50 stands for zero in the data rows.
One hidden rule gives every row of this table a label. Here are some rows, each with its label.
[43 57 62 76 59 76 42 52 34 61 40 99 54 43 41 61 21 57 84 41 54 31 66 56 41 54 45 31 84 52 49 40 44 54 66 85 35 60 58 36 46 56 50 53 33 50 55 58 38 42 46 57] pm
[54 47 33 62 46 36 70 29 55 61 58 32 51 38 54 45 66 45 73 60 38 76 41 44 40 58 45 23 12 54 54 52 68  5 63 38 53 57 42 68 45 35 63 45 77 57 41 29 99 51 59 50] zb
[38 56 67 81 63 62 16 79 29 50 57 99 52 50 34 18  8 48 57 47 57 31 63 54 71 56 68 84 99 53 50 49 56 87 79 99 38 50 57 39 44 55 45 58 18 48 25 80 36 47 39 69] pm
[42 37 41 90 60 43 39 53 50 46 80 87 48 41 46 38 19 52 47 46 50 51 52 52 52 56 56 42 86 49 39 56 47 61 56 69 44 49 48 63 55 45 45 49 46 46 49 50 24 45 65 61] hr
[51 28 39 31 46 41 63 26 59 54 55  0 45 50 56 51 87 59 63 37 32 70 13 35 17 59 38 44  1 68 48 50 61 28 50 12 61 50 49 70 52 28 66 37 94 61 65 15 99 53 57 44] cq
[42 45 52 95 56 44 37 48 53 29 67 44 43 45 47 57 41 56 35 36 41 43 42 38 52 49 40 57 58 57 46 37 44 29 76 26 52 55 48 59 55 44 52 43 75 49 94 28 54 54 72 47] hr
[48 44 47 53 53 53 17 74 80 44 16 58 40 34 52 71 30 44 22 46 52 47 54 53 50 51 42 99 83 58 71 65 40 53 49 51 52 41 40 76 71 52 51 43 46 44 77 49 41 51 58 49] cj
[50 42 48 43 42 62 55 59 63 48 20 13 36 56 58 72 42 38 39 54 56 49 59 50 38 49 43 80 42 59 60 69 48 79 28 16 53 40 43 50 63 51 49 42 27 53 67 47 57 53 59 39] zb
[51 66 58 22 42 76 56 46 56 52 43 40 44 62 61 60 46 49 46 65 55 64 64 52 56 38 47 90 56 52 48 66 49 68 22 56 43 47 49 39 51 77 46 55 52 50 45 53 33 84 43 39] cq
[59 67 34 26 39 61 77 41 43 29 57  0 53 61 58 52 58 44 65 66 49 72 45 54 52 42 53 92 52 33 73 48 58 38 42 56 69 44 53 31 36 84 42 69 79 42 17 64 41 71 35 35] cq
[43 61 51 42 54 73 33 60 49 50 47 51 50 62 54 68 59 41 49 60 56 65 50 52 61 38 54 64 56 54 67 55 37 66 19 66 45 46 53 49 55 89 45 43 46 44 46 76 34 73 31 49] zb
[41 31 44 41 53 23 24 44 49 35 31 68 41 36 43 46 29 43 34 40 62 28 77 57 45 55 44 26 71 62 40 55 33 77 57 47 42 37 38 70 62 33 51 33 47 47 64 44 62 55 53 56] cj
[49 42 28 40 61 45 38 81 39 14 50 79 45 24 45 43 41 37 47 46 46 44 57 54 48 58 64 24 68 62 37 56 54 62 71 48 41 43 45 60 54 49 56 38 47 50 61 63 70 23 72 48] zb
[55 55 62 47 34 70 48 21 49 62 25 31 37 51 62 49 39 49 44 50 53 65 52 54 56 45 52 75 49 49 50 42 56 56 26 43 53 51 50 60 45 65 52 61 63 49 35 70 39 79 34 41] pm
[58 33 46 13 38 27 75 26 71 10 44  4 41 50 51 43 47 43 40 53 46 69 41 49 43 50 48 45 24 49 42 67 56 24 46 32 57 41 35 54 57 52 59 44 57 48 47 22 60 58 46 52] cq
[48 44 54 57 62 57 44 57 51 32 44 99 51 48 46 54 24 48 56 57 61 25 62 57 78 48 65 48 85 52 46 45 55 77 58 75 41 48 54 33 58 79 47 58 45 46 34 91 53 61 44 62] hr
[53 52 43 34 54 51 69 55 57 30 51 65 51 50 50 51 45 39 23 64 59 54 59 55 86 56 58 99 63 39 39 53 47 75 57 46 54 46 51 51 62 51 51 58  4 46 42 78 36 45 49 56] zb
[52 23 43 79 71 19 65 62 38 54 73 57 59 30 46 10 59 55 45 32 45 53 10 40 27 64 39  0 57 44 20 38 68 20 79 30 47 62 55 57 46  1 52 36 89 60 79  6 79 30 56 64] pm
[60 67 56 58 42 67 74 31 66 53 60 26 54 66 59 95 69 59 47 49 37 78 28 48 37 46 47 54  5 50 50 44 62 21 28 30 57 52 50 39 49 55 49 49 77 47 30 42 72 59 27 35] cj
[41 68 70 48 54 75 27 86 33 63  7 77 53 56 45 65 20 44 24 61 55 43 99 63 61 35 50 95 61 55 68 53 36 81 28 64 41 51 50 32 58 76 39 38 16 49 22 82  0 80 31 63] pm
[46 43 53 50 63 47 30 67 49 50 68 64 49 49 40 32 42 54 39 40 50 32 67 56 56 53 47 35 32 54 29 46 42 68 67 41 44 57 53 39 51 44 52 45 59 53 66 71 50 37 58 66] pm
[56 29 49 36 48 32 50 44 58 47 58 40 57 63 53 39 70 45 57 44 51 74 37 49 53 52 35 43 31 44 43 39 66 33 59 49 60 46 50 52 52 40 53 46 50 48 39 46 73 60 45 39] cq
[54 38 50  7 43 40 72 47 53 57 70 18 59 51 61 60 50 52 34 54 47 52 41 46 56 42 42 59 20 63 71 60 59 25 57 43 52 50 40 55 65 49 56 50 61 52 31 34 47 67 55 51] cj
[49 62 38 42 35 70 63 37 71 53 31 41 36 59 59 82 62 41 28 62 47 84 33 52 55 36 35 60 18 62 62 55 40 65 30 33 55 42 44 64 63 55 50 32 48 43 33 44 51 66 39 42] cq
[41 28 45 58 58 23 56 62 45 50 70 68 47 36 44 32 57 52 46 37 43 15 15 43 37 66 41  6 42 52  4 44 48 36 99 26 43 62 44 75 51  6 63 37 73 61 81  0 80 29 48 65] dl
[45 55 30 64 51 45 63 68 53 43 75 76 66 54 44 63 37 48 55 35 54 34 43 46 52 60 60 34 73 56 34 46 44 64 86 80 54 49 53 45 44 39 51 59 33 47 37 37 56 39 47 53] hr
[61 54 48 67 31 78 47 26 49 54 56 24 43 79 58 58 68 56 55 69 41 77 68 48 41 35 51 86 31 48 69 38 51 41 49 57 44 49 45 45 50 64 47 43 64 52 18 60 56 70 25 46] cq
[49 24 46 85 58 35 45 61 67 34 52 83 49 31 41 18 67 43 34 30 42 19 35 43 27 59 32  0 36 65 35 57 42 52 99 49 48 64 40 54 60 15 66 49 62 62 77 30 85 22 72 62] dl
[43 27 35 81 52 21 59 85 54 19 28 68 46 23 48 64 39 43 43 33 65 27 27 59 85 61 51 51 53 67 32 57 39 66 83 33 49 55 42 73 64  6 61 31 41 43 70 23 63 30 67 56] dl
[49 52 44 72 49 67 43 43 49 64 65 51 44 52 40 42 62 48 51 47 47 59 38 48 46 57 59 55 59 47 33 53 48 55 84 34 45 50 45 41 47 32 57 55 66 47 60 35 53 54 37 53] zb
[59 58 35  1 36 67 74 23 54 57 67 25 50 62 60 63 71 48 41 59 40 70 40 48 64 37 47 48 22 38 63 41 63 19 37 54 57 52 57 30 40 74 37 71 65 49  0 53 54 77 22 19] zb
[51 55 45 49 52 68 68 39 46 40 49 61 48 64 56 46 61 58 54 46 43 57 58 53 48 49 51 63 42 50 64 51 49 34 19 47 56 51 47 47 55 60 44 64 69 50 45 55 64 64 40 50] cj
[42 39 52 56 66 47  3 58 52 39 49 51 40 49 44 59 33 45 48 40 52  4 23 50 20 55 44 37 23 65 58 57 41 67 61 30 44 50 39 59 55 19 62 43 21 61 98 20 43 42 60 69] pm
[40 46 40 31 54 45 43 69 51 43 45 56 43 44 41 55 29 40 20 48 63 46 84 63 70 50 55 86 71 52 44 66 46 52 38 60 40 42 38 56 54 57 46 60  7 38 26 69 32 38 55 54] zb
[47 68 61 47 59 49 53 53 45 38 63 80 53 50 47 44 40 43 44 50 64 56 66 56 80 53 64 61 77 50 55 48 56 74 37 70 53 49 54 26 46 81 46 46 22 45 30 62 26 62 40 56] dl
[50 58 48 18 41 59 65 49 59 43 55 20 49 53 55 72 55 42 28 61 45 77 83 59 65 48 42 82 49 56 63 42 39 49 17 36 54 48 43 50 46 60 51 52 30 40 43 31 58 78 51 56] zb
[39 46 55 34 60 48 52 65 59 16 49 81 34 40 48 38 37 38 28 32 69 19 53 58 43 54 51 13 57 54 53 61 49 80 73 40 37 36 41 56 66 36 55 47 10 43 64 42 32 46 83 58] cq
[48 70 58 73 61 77 43 69 27 64 54 77 50 67 43 67 25 58 61 51 53 47 87 59 82 40 66 95 83 45 54 46 38 80 22 95 34 56 61 36 51 78 36 59 38 57 37 99  7 45 39 55] hr
[41 52 59 63 48 59 42 62 57 66 42 69 46 48 49 72 20 47 39 54 67 50 77 64 68 50 67 92 81 53 62 58 47 84 49 75 46 39 49 46 57 47 46 48 13 50 74 70 21 60 37 50] cj
[52 64 87 62 49 90  1 71 41 99  3 83 46 70 64 99 20 59 45 57 47 77 75 43 29 37 48 90 44 63 69 47 26 98 25 49 37 47 49 45 57 57 43 46 50 53 88 75 40 55 41 45] hr
[62 53 63 37 42 72 58 37 54 69 40  0 43 62 61 96 56 55 35 74 59 74 61 60 42 34 45 80 45 52 75 52 44 57 28 44 46 47 45 71 52 67 51 51 41 57 35 60 36 64 40 31] cj
[46 28 55 45 58  7 53 41 64 17 55 90 50 32 39 27 34 48 53 35 46 37 21 49 62 68 50 23 42 57 23 54 52 32 75 48 41 52 44 65 52 22 65 44 39 49 75 32 56 12 76 59] pm
[52 55 44 47 44 39 78 37 53 32 86 25 45 56 59 48 62 35 51 62 45 72 43 45 61 48 48 35  5 44 61 53 61 24 31 60 60 49 56 49 50 73 47 60 67 48 46 46 47 60 57 36] zb
[32 36 37 78 69 29 29 98 36 28 65 91 57 34 34  0 28 45 66 41 64  0 46 58 56 73 60 14 63 43 33 52 58 71 99 70 36 53 64 42 37 25 53 52 34 45 75 61 53 29 79 74] pm
[49 36 55 45 45 55 50 70 40 27 58 56 47 54 37 47 49 54 53 39 51 45 40 43 37 55 50  1 78 47 46 46 50 59 58 59 48 59 47 49 46 25 50 48 53 52 43 59 42 36 56 58] pm
[51 39 41 64 53 72 83 41 30 41 56 73 58 58 50 44 68 51 63 57 46 71 28 42 58 52 46 74 41 43 66 38 66 35 46 50 53 53 55 31 41 51 47 61 39 54 40 52 48 61 37 33] zb
[34 61 56 83 62 51 34 84 31 63 55 98 55 50 37 56 14 58 58 44 61 15 85 56 74 60 61 68 99 41 58 43 55 95 54 91 30 56 58 27 45 54 32 57 29 43 48 88 12 47 32 51] hr
[32 35 68 89 65 49  0 99 50 53 33 99 46 20 43 31  8 58 52 35 50 38 60 58 36 53 51 44 95 62 38 55 27 99 87 52 26 42 47 56 67 10 51 35  1 53 90 49 16 23 62 84] hr
[42 51 62 69 60 23 39 66 51 58 44 48 47 43 50 65 62 57 67 25 39 43 30 35 26 59 38 19 63 59 27 36 55 40 46 23 42 56 51 70 52  9 65 39 79 63 81 44 84 28 51 60] cj
[60 54 33 39 58 18 85 54 37 20 68  7 60 53 45 17 47 47 53 41 51 27 28 45 58 54 65 25 37 40 30 47 63 17 55 34 54 57 65 42 38 31 54 63 71 45 20 66 80 49 43 33] dl
[48 66 51 61 47 46 94 36 28 43 66 36 67 56 54 52 58 59 87 53 35 54 38 39 28 48 50 69 68 34 45 39 68 54 43 46 45 64 66 32 38 26 50 61 85 52 36 43 49 51 29 56] pm
[36 64 84 72 60 81 17 82 39 80 14 72 46 66 48 73 21 59 65 49 57 37 97 53 37 44 49 97 91 57 62 39 30 86 48 80 19 50 71 40 50 53 47 34 39 56 68 88 19 46 25 58] hr
[56 56 52 30 47 58 51 56 54 46 40 44 40 54 57 61 38 40 36 51 60 35 76 53 55 53 56 75 39 63 67 64 35 74 34 47 49 38 53 54 68 83 49 36 17 49 49 80 20 41 39 55] cq
The hidden rule looks at only part of the columns. Which column or columns, counting from 0, in order?
16 17 37
Which label does each new row get?
[66 74 72  9 33 82 32 39 71 89  0 10 32 67 69 99 61 46 21 66 59 87 74 54 31 18 29 99  0 60 95 58 40 57  0 24 61 38 36 50 84 88 48 40 57 52 30 65 46 74 31 27] ~ cq
[57 59 72 73 45 67 44 38 54 78 34 41 49 63 51 92 64 62 47 53 39 72 55 43 25 35 32 54 52 54 48 40 46 53 19 34 48 53 53 57 56 47 44 42 46 58 66 32 76 64 51 47] ~ cj
[42 47 55 75 60 62 30 68 35 76 42 53 51 54 40 65 34 52 81 38 60 33 36 50 53 55 57 62 70 53 46 48 46 59 68 52 34 62 50 32 52 55 43 44 48 58 57 59 43 38 61 55] ~ pm
[45 58 62 64 54 68 44 67 32 75 60 86 53 54 41 71 35 48 55 54 56 19 46 55 56 53 62 57 96 43 37 56 56 46 77 65 43 54 55 30 32 76 46 62 32 37 50 84 37 47 45 56] ~ pm
[50 48 30 35 49  8 52 35 52 25 74 42 59 41 45 11 72 49 54 55 49 28 49 45 75 62 48 41 40 39 51 54 68 53 70 52 48 56 51 30 38 48 53 65 34 39 23 49 88 51 67 49] ~ zb
[42 64 51 64 43 59  8 87 54 36 21 83 46 49 41 50 19 55 38 39 57 24 52 59 64 49 56 63 69 45 48 55 52 76 25 77 54 42 44 22 49 63 50 47 31 49 57 78 18 50 40 59] ~ hr
[30 57 60 94 55 74 20 79 35 87 41 91 59 55 33 44 36 64 72 46 51 24 77 48 60 51 58 64 99 48 45 41 41 55 58 88 31 55 71 31 38 32 38 47 37 52 47 80 36 34 55 61] ~ hr
[40 62 63 69 49 71  9 66 48 44 26 83 44 56 51 64 28 49 48 50 57 47 74 57 56 46 60 52 62 47 48 46 35 57 51 61 30 53 52 35 67 57 39 37 25 58 80 66 28 51 27 52] ~ pm
[54 54 31 51 46 54 88 28 34 57 46 42 52 42 51 36 78 50 70 65 48 67 44 47 55 48 61 63 43 37 53 39 65 51 44 61 61 55 46 34 49 75 48 66 80 46  2 52 35 52 47 35] ~ zb
[50 68 62 70 58 99  2 61 27 76 28 91 46 73 42 77 26 55 72 62 58 28 99 63 85 32 62 97 99 44 60 43 51 99 29 85 35 55 64 25 48 88 32 51 25 44 38 84 19 58 33 49] ~ hr
[51 50 53 29 39 56 53 22 52 57 42 31 49 59 58 63 54 41 39 66 57 51 60 49 65 34 51 83 27 40 65 57 47 47 24 50 52 47 43 60 44 75 47 49 21 45 33 40 51 53 29 43] ~ zb
[43 47 52 75 64 64 15 79 28 45 52 90 60 47 39 24 45 62 58 35 55 46 42 50 57 63 65 11 89 53 32 31 57 54 86 74 40 66 63 40 34 29 51 56 45 50 62 26 57 16 45 68] ~ pm
[62 74 45 24 31 83 71 19 55 81 53  0 66 77 63 56 72 60 57 76 41 84 45 48 43 36 46 57 43 48 63 47 68 41 16 55 65 54 53 31 29 70 44 64 79 52 35 46 47 71 22 14] ~ cj
[45 53 63 46 61 76 38 76 59 58 39 88 44 50 41 47 32 49 48 48 49 46 65 53 45 52 52 90 62 46 35 51 39 82 46 72 42 55 49 56 60 37 47 47 66 56 56 49 22 53 61 55] ~ pm
[47 50 49 24 39 50 74 38 53 36 48 25 43 37 59 27 57 44 47 47 53 56 34 49 56 54 48 48 11 53 66 55 46 32 41 36 67 49 41 55 50 47 51 48 59 49 27 20 71 46 57 43] ~ zb
[26 62 77 68 62 67  3 66 41 44 35 99 49 45 40 50 24 51 52 44 58 22 68 61 39 47 61 74 99 43 52 62 30 76 63 74 36 48 56 50 48 16 44 35 43 55 60 80 38 45 54 53] ~ hr
[40 46 35 51 53 19  8 68 66 12 48 75 46 41 51 41 45 36 28 42 59 10 71 53 69 46 61 26 72 54 38 63 37 42 70 64 38 43 41 61 69 25 57 51  0 48 82 68 43 19 58 55] ~ zb
[56 32 43  2 45 33 63 47 89 55 41 18 36 37 54 47 59 43 12 50 46 58 38 45 47 49 40 39  0 62 52 70 43 33 12 10 55 38 25 76 63 47 61 25 53 49 65 21 81 44 59 43] ~ cq
[40 75 63 99 54 88 36 95 25 52 62 99 57 50 41 25 14 48 78 51 68 37 85 62 77 45 69 77 99 49 57 35 45 71 71 92 35 54 73 25 27 74 38 68  9 51  1 99  4 39 45 55] ~ pm
[49 35 55 17 53 57 48 50 59 36 37 85 52 40 44 62 28 46 40 54 55 37 62 53 71 47 57 59 57 61 49 65 37 53 25 44 42 42 51 59 55 46 51 59 29 52 46 49 31 43 62 51] ~ cj
[59 33 42 59 42 29 73 44 59 55 86 38 55 38 49 34 68 46 59 55 52 64 36 46 36 53 54 28 55 38 54 53 51 28 36 58 56 56 48 43 35 29 50 62 64 49 47 32 73 61 45 46] ~ zb
[53 50 54 34 48 50 54 42 54 43 41 24 43 46 51 53 69 47 50 47 50 42 35 54 78 42 46 45 56 48 48 56 49 50 46 55 47 38 39 38 47 53 49 59 49 52 58 40 34 54 53 64] ~ cq
